In the rows, zero is written as 128.
Where one turn sends some rows of the set: a few examples, then the rows asked
q553: [149 146 155 117 141 199 145 151 133 127 121 128 136 131 121 151 179 139
 131 137 149 137 122  99  88 124 150 138 110 135 107]
q611: [127 148 167 133 163 113 137 115 114 126 151 151 117 129 140 141 137 123
 129 131 135 140 115  99 100 132 142 154 105 165 107]
q809: [132 148 137 118 141 193 133 143  97 161 124 137 123 109 108 157 131 136
 113 134 161 100 125 118 124 128 135 123 121 116  94]
q596: [129 179 155 127 156 125 133 115  89 114 137 131 150 132 115 158 123 132
 109 131 142 125 118 151 168 122 142 118 100 154  98]
q785: [139 158 149 131 130  98 159 137 146 115 136 126 142 136 125 159 190 131
 133 125 151 133 122 142  86 121 137 122 112 110 127]
q48: [136 179 154 126 150 116 130 115  90 114 134 138 144 128 114 155 124 132
 112 131 148 120 122 156 172 126 147 117 102 152 112]
q490: [140 148 162 135 158 110 125 118 110 121 154 155 113 124 143 138 144 118
 126 129 134 141 120 108 101 132 146 151 101 166 117]
q771: [141 157 144 123 176  82 126 134 147 125 125 133 144 132 130 151 122 132
 128 124 142 118 120 102 120 128 130 142 111 118 131]
q540: [136 203 138 122 147 197 129 142  91 118 123 143 145 112 134 143 163 137
 121 122 141 139 134 129 141 124 131 132  92 139 122]
q101: [133 179 154 125 156 124 139 119  90 115 139 130 155 141 105 160 121 131
 110 136 144 115 119 140 164 122 144 120 106 151  89]
q357: [144 149 151 122 138 185 138 153 136 122 111 158 128  96 125 141 173 141
 141 115 159 160 124 123 106 123 138 133  98 130 142]
q933: [143 206 143 112 138 174 149 136 101 129 107 156 139 126 120 146 158 145
 138 132 162 104 137 113 147 136 149 142 112 127 144]
q209: [130 150 164 131 164 108 146 121 116 127 149 161 124 129 125 142 132 123
 136 127 141 135 117  90 101 129 137 157 107 158 104]
q293: [123 158 151 132 140 109 166 138 145 117 138 120 152 137 125 161 184 133
 132 120 144 144 117 137  83 115 125 124 108 112 108]
q774: [134 151 148 129 135 163 167 120 157 130 131 115 162 114 125 158 152 147
 135 141 147  90 110 165 133 122 139 123 112 112  95]
q665: [151 148 159 112 136 183 154 146 140 133 108 142 129 131 114 151 175 145
 143 138 163 122 123  96  96 132 158 142 118 128 130]
q131: [152 150 137 135 129 162 143 128 150 119 141 122 156  98 133 152 161 137
 128 134 144 102 118 183 133 118 137 114 103 115 105]
q797: [140 152 144 128 178 104 108 131 137 121 139 105 143 141 148 153 133 127
 109 132 123 128 118 109 108 124 133 137 104 132 110]
q381: [135 154 148 122 178  94 124 127 144 129 130 113 144 147 138 155 126 133
 119 134 133 115 116  98 112 129 136 143 112 125 116]
q95: [140 148 135 119 132 179 123 140  98 159 117 152 111  94 115 150 134 137
 117 129 169 104 129 134 133 133 140 119 120 113 125]
q2: [149 157 136 129 174  84 112 139 142 116 131 138 143 118 135 147 126 126
 124 115 138 132 124 116 121 123 125 136 102 121 133]
q409: [139 206 138 118 141 180 136 140  98 122 111 161 138 107 129 141 159 142
 133 120 155 129 137 129 151 130 137 135  99 131 147]
q55: [145 147 151 124 142 201 135 155 130 120 122 139 135 109 128 145 177 136
 130 122 146 160 122 116  94 119 137 132  98 137 116]
q197: [154 153 134 133 128 152 154 133 155 120 136 136 160  94 120 151 155 138
 137 129 153  96 121 176 138 118 135 117 107 107 109]
q542: [124 147 138 122 142 197 125 141  94 159 124 134 121 100 119 153 132 136
 108 129 156 116 122 129 126 127 130 119 114 120  98]
q918: [148 154 136 132 175  97 100 138 135 114 140 121 143 124 146 148 133 123
 111 121 127 139 123 120 114 121 126 133  98 129 120]
q865: [143 153 140 129 133 154 167 128 160 126 130 131 163 104 115 156 149 144
 142 133 155  89 115 165 137 120 135 122 112 105 104]
q383: [145 151 156 132 159 101 140 127 115 121 151 171 122 122 121 140 136 118
 137 124 144 132 124  92 102 128 138 154 107 156 110]
q690: [152 149 155 135 155 102 127 126 111 117 155 167 115 119 131 139 143 115
 131 126 141 136 125 104 102 129 143 150 103 161 118]
q458: [148 150 155 115 135 174 150 148 142 130 102 160 124 110 117 144 171 146
 150 124 169 136 126 110 107 132 151 139 111 124 151]
q781: [129 157 152 133 132 101 156 133 146 116 134 123 139 131 135 157 189 134
 132 121 147 144 119 150  88 121 134 121 108 113 132]
q882: [119 157 154 133 138 109 161 134 145 117 135 120 145 131 134 158 185 135
 131 118 143 150 115 147  87 118 127 122 106 114 120]
q814: [144 180 152 123 148 111 135 117  92 114 134 141 145 133 106 157 125 131
 115 134 152 108 124 149 171 127 152 119 108 148 112]
q7: [141 149 135 117 134 181 131 143  99 161 119 147 117 106 106 155 132 137
 118 134 169  92 129 120 128 133 142 123 125 111 110]
q752: [139 149 146 132 133 169 152 122 152 127 138 109 157 110 136 155 159 142
 126 141 140  98 112 175 131 121 140 118 106 117  97]
q675: [142 204 144 110 143 189 150 136  98 129 116 137 145 143 119 152 162 143
 128 143 151 100 134 102 135 133 151 143 113 133 118]
q299: [141 180 152 122 150 116 140 119  92 115 136 136 152 141 101 160 123 130
 114 137 150 104 123 139 166 125 150 122 110 148  98]
q874: [135 158 148 131 134 103 164 141 145 115 138 123 150 140 119 161 186 131
 133 123 149 134 122 134  82 117 132 124 112 109 113]
q574: [137 202 141 117 147 203 138 140  91 123 125 129 150 134 129 151 164 138
 118 135 139 121 132 112 131 126 140 137 102 140 104]
q190: [130 148 137 123 138 189 119 139  95 157 120 144 112  90 123 150 133 137
 112 125 161 118 125 139 132 130 133 117 113 119 117]

q409 moves to q574
q797 moves to q771
Now these:
q774 moves to q197
q190 moves to q809
q785 moves to q882
q209 moves to q690
q553 moves to q458
q299 moves to q48

Where one turn sends some rows of the set: a few examples, then the rows asked
q839: [135 124 126 119 113 132 145 144 136 125 113 172]
q484: [107 140 131 110 153 142 135 121 158 129 121 134]
q967: [135 151 127 123 123 113 134 129 108 133 117 168]
q960: [156 139 109 142 110 131 125 146 104 142 105 150]
q280: [140 129 146 134 148 132 138 129 122 126 111  81]
q477: [119 124 139 125 151 145 150 131 133 123 118  86]
q73: [129 129  85 125 128 131 130 135 109 124 119  87]
q568: [126 111  93 130 135 138 140 150 123 101 110  98]
q713: [121 134 170 123 138 127 128 156 122 130 121 126]
q583: [138 139 115  95 117 141 120 137 118 138 124 162]
q482: [138 128 126 119 156 139 138 118 135 134 114  83]
q649: [117 130 116 129 125 144 148 166 103 129 118 160]
q535: [133 139  83 119 138 146 135 132 125 135 109 161]
q763: [132 120 100 141 140 109 147 148 105 117 111  96]
q770: [155 139 138 122 130 122 113 120 146 156 111 119]

q73 moves to q568
q649 moves to q960
Now these:
q482 moves to q477
q967 moves to q583
q770 moves to q484

Where one turn sends some rows of the set: a few examples, then the rows asked
q146: [102 102 124 107 140 148 124 129 124 126 130 102 113 117 105 122 119 153]
q9: [104 119 139 129 111 140 128 139  93 153 102 125 139 117 121 103 142 135]
q116: [162 121 114 113 117 129 149 125 154 128 128 148 142 130 115 139 118 104]
q206: [145 127 128 146 121 141 102 119 142 133 124 144 103 153 149 119 118 111]
q647: [105 115 138 140 107 135 128 139  95 151 101 123 145 120 124 106 146 135]
q695: [147 125 125 144 126 135 107 119 147 140 125 148 104 161 145 127 118 114]
q597: [120 114 130 157 156 117 123 116 141 117 148 122  97 119 141 136 143 149]
q191: [105  95 121 109 142 148 124 127 123 131 133 110 115 104 106 132 113 151]
q217: [144 130 133 134 135 104 142 153 109 147 128 149 147 101 111 112 153 110]
q848: [156 118 112 116 108 123 152 124 150 130 131 147 141 128 114 141 109 112]
q658: [148 136 131 148 132 142 110 121 144 136 123 146 105 156 154 128 125 119]
q534: [100 119 140 138 102 133 125 135  94 150 103 124 143 123 125 108 137 136]
q869: [150 128 132 129 134 110 147 151 117 145 127 143 143  93 111 121 160 108]
q486: [102  96 127 116 149 139 122 128 127 132 133 104 118 110 104 127 115 157]
q86: [116 111 130 165 151 109 129 121 141 117 145 128 100 119 138 141 142 148]
q160: [158 120 118 113 108 129 149 122 151 131 133 150 147 132 120 139 113 111]
q174: [146 128 135 137 141 107 142 153 109 136 125 153 143  96 113 119 153 107]
q706: [116 112 128 158 155 111 132 110 142 116 144 125  96 119 135 139 141 149]

q695 moves to q486
q86 moves to q534
q9 moves to q116
Now these:
q146 moves to q869
q174 moves to q206
q706 moves to q647

Where one turn sends some rows of the set: a few examples, then the rows asked
q966: [124 132 153 129 131 147 163 113 133 112 131 145 106 141 144]
q245: [140 158 112 115 118 125  98 135 128 132 108 113 123 124 133]
q148: [120 155 128 106 152 135 133 109 135 141 113 138 109 104 114]
q138: [138  95 149 157 122 105 105 135 135 128 121 130 115 115 124]
q822: [124 152 140  99 128 110 108 131 126 128 129 101 110 133 143]
q614: [115  86 127 151 151 147 130 112 138 130 148 114 122 123 121]
q879: [117 163 132  95 126 118 139 106 135 133 115 127 109 115 115]
q570: [109 114 100 127 145 126 144 106 113 120 129 142 156 108 113]
q994: [135 137 122 112 113 101  91 135 131 138 118 104 119 132 129]
q211: [130 129 161 141 108 120 129 129 140 114 106 131  92 125 138]
q338: [120  86 130 147 141 156 113 105 124 130 150 135 130 124 132]
q133: [113 105 111 121 136 129 148 108 126 124 129 160 150 110 106]
q517: [122 136 139 130 144 161 151 114 132 123 147 150 116 124 152]
q887: [114  88 138 143 145 151 137 107 124 122 145 128 123 148 138]
q985: [130 100 134 162 105 119  96 117 132 124 120 126 110 111 135]
q734: [126 111  97 134 120 114 106 143 119 122 124 121 159 124 134]
q54: [120  86 148 156 123 124 103 124 132 124 120 112 108 132 132]
q703: [122  93 103 122 128 108 116 135 123 124 146 116 154 135 124]
q807: [105 119 113 106 141 125 162 106 126 119 143 139 144 118 111]
q358: [136 145 155 135 101 118 133 124 139 129 114 149 109 135 149]
q208: [106 140 147  87 138 133 136 100 125 126 131 127 118 114 108]
q51: [131 102  91 138 110 112 116 134 129 122 130 128 152 137 137]
q294: [125 161 117 107 142 138 137  99 122 131 114 134 121 108 113]
q35: [127 108 114 123 109  93 116 134 121 107 142 104 138 138 139]
q334: [109  95 122 112 121 116 145 103 119 105 144 130 146 120 105]
q137: [132 149 143 145 108 124 135 126 140 115 118 140  98 111 156]
q940: [137 152 108 123 126 118 100 134 139 139 115 106 111 132 144]
q47: [112 136 134 129 131 160 158 101 143 131 140 133 117 143 147]

q994 moves to q703
q358 moves to q138
Now these:
q985 moves to q338
q133 moves to q148
q294 moves to q245
q54 moves to q887
q334 moves to q208

